One turning vector, and how many ticks it has turned:
The counts run from 0 to 396.
[129 141 137 137 163 113  81 135 110  86 115  95 131 155 130 155  96  98
 119 154 139  89 112 133 121  85  66 138 153 154 108 124  98 160 121  89
 155] | 138
[ 88 155 128 162 134 120  87  78 117 110 114 134 154 146 117 162  59 126
 121 135 123 132 136  97  93 113 128 125 141 152  81 152 112 160 162 105
 149] | 87
[101 138 143 140 155 109 104 121 115 109 143 108 139 140 117 141 113 125
 127 105 116 113 147 110 106  90  70 109 158 185  85 160 133 147 156  58
 132] | 234
[116 126 162 160 147 138  98 115 128 103 141  91  97 117 124 127 104 119
 139 119  82  84 145  86 151  85 120 113 160 136  70 108 100 133 156  95
 156] | 20
[103 135 165 174 185 121 152  98 117 120 153  86 122 138 128 129  99 125
 101 120 124 105 141 107 135  88  92 104 129 143  69 137 126 143 167  96
 143] | 252
[ 91 151 141 139 145 127  76  80 133 123 123 116 148 161 114 119  91 107
 107 132 105 128 122 103 105 106 113 130 107 130  81 178 127 138 192  91
 149] | 98
[ 95 124 141 122 158 102 102  93 110 101 134 119  90 151 126 158 112 119
 101 127 111  69 126 136 130 111 110 112 181 155  81 122  83 142 119  78
 126] | 40
[ 79 136 145 121 147 123  83  62 156 148  88 127 125 157 120 156  88 118
 112 147 123  76 146 100 148  87 142 116 160 143 103 130 136 144 118 110
 134] | 178
[101 127 157 159 110 130  74  99 141 137 121 126  98 140 124 116 106 128
  89 112 105 124 157  85 122  91  75 130 155 110  99 126  87 123 148  94
 172] | 203
[138 131 148 114 129 102  93  88 138  99 130 101 129 146 132 142 101  83
 148 157 131  69 108 131 132  92  83 140 145 114 108 129 104 170 142  66
 142] | 127
[104 149 127 118 139 125  85 102 122 105 155 142 168 165 122 144  88 130
 127 156 112  81 138  68 123 111 102 116 154 119 108 157 108 159 136  70
 142] | 318
[ 97 125 156 155 116 127  71  96 143 139 120 127 100 141 121 114 110 129
  85 112 103 125 158  83 124  90  73 128 152 109  98 130  93 119 150  95
 170] | 202
[100 115 153 147 183  85 134  49 137 117 132  99 122 127 122 143  92 119
 123 140 129  93 132 114 147 101 108 105 128 113  78 119 137 162 158 102
 130] | 265
[111 124 160 150 161 134  84 115 137 115 137  85 104 120 118 110 114 122
 136 116  80  99 150  81 151  81 103 111 142 131  72 119 125 127 171  94
 152] | 16
[114 125 160 161 152 137  96 117 130 104 141  91 100 117 123 122 107 122
 138 118  80  88 147  80 151  83 115 114 155 134  69 110 104 131 158  95
 157] | 19
[ 85 147 123 154 145 106  89  72 124 115 120 137 164 143 115 157  64 137
 124 137 125 134 147  84  99 115 114 115 138 141  86 151 130 165 161 100
 143] | 84
[116 148 144 137 195 133  82 144 118 125 124  77 131 164 130 127  96 122
  99 159 137 105 141 104 141  78  63 119 132 140 105 122 137 151 130 100
 145] | 150
[116 148 143 122 192 127  77 138 121 130 121  75 128 168 131 126 100 114
 103 160 139 101 136 118 139  80  63 119 131 142 108 125 142 155 131  91
 135] | 148
[ 83 121 134 120 186  92  96  96 110 121 141 116 101 163 123 134 119 137
  71 129 122 101 138 125 126 115  70 103 156 136  91 133 109 138 130  79
 123] | 48
[117 156 172 144 128 137 125  88 144 160 122  97 127 177 141 128  91  95
  86 146 159 101 133 129 125  76  76 136 127 123 112 147 117 154 144  86
 145] | 345
[131 141 167 179 122 125 121  88 148 133 103 100 135 133 136 152  72 103
 126 144 159 106 142 108 130  67  81 137 142 125 110 115 115 167 135 108
 168] | 357
[105 136 155 156 165 149  62 134 131 110 107  88 105 135 118 120 106 112
 117 123  87 103 137  95 143  72 109 127 144 153  79 123 116 120 155 113
 168] | 388
[107 143 128 118 155 128  48 105 119 128 144  98 115 158 125 107  84 134
 109 161  99 122 145  85 127 123 101 121 125  85  87 119 112 155 166  92
 137] | 299
[ 94 116 139 136 168 100 104 100 113  84 142 126 107 136 119 154 115 128
 114 123  99  68 130 106 138 104 102 107 181 150  83 124  87 136 124  84
 141] | 36
[ 90 163 135 145 123 130  81  73 123 125 107 121 141 159 122 153  65 110
 119 136 119 126 126 122  92 114 143 133 133 155  76 158 112 156 172  95
 138] | 91
[ 87 131 138 147 178 104 106 108  98 118 143 114  97 160 128 140 103 141
  61 131 128 115 143 119 117 116  70 109 159 134  87 123  89 140 127  92
 137] | 52
[ 98 140 138 161 157 107 116  86 114 141 149 113 124 144 132 139  69 157
  94 144 140 135 169  84 119 117  79 101 145 105  90 112 117 169 144  96
 135] | 67
[ 85 121 137 107 178  91  95  90 114 124 138 113  96 164 123 135 120 130
  80 130 121  91 134 135 128 116  81 105 161 141  89 133 110 140 130  73
 113] | 46
[ 92 126 141 111 160  98  98  87 113 114 132 112  88 157 127 151 114 118
  96 129 115  75 127 145 129 113 106 110 175 153  84 126  91 143 123  73
 114] | 42
[ 90 121 124 120 179  82  59  64 126 111 100 105 111 143 112 141  90 116
 107 148 120 119 120 134 122 121 105 122 127 119  82 120 127 155 155 107
 132] | 281
[ 88 158 130 159 130 123  86  79 118 112 110 131 150 149 119 162  60 122
 119 135 121 131 133 104  91 114 133 127 140 154  79 153 109 160 163 103
 148] | 88
[111 146 130 136 151 136  58 117 112 114 153 108 124 152 125 116  79 138
 113 159  97 118 147  68 127 120 101 121 134  87  89 118  98 154 158  96
 150] | 302
[126 137 161 131 127 125 100  77 146 119 148 100 132 150 127 108 104  89
 127 145 109  91 117 105 132  97  96 137 112  87  92 152 109 149 184  75
 152] | 113
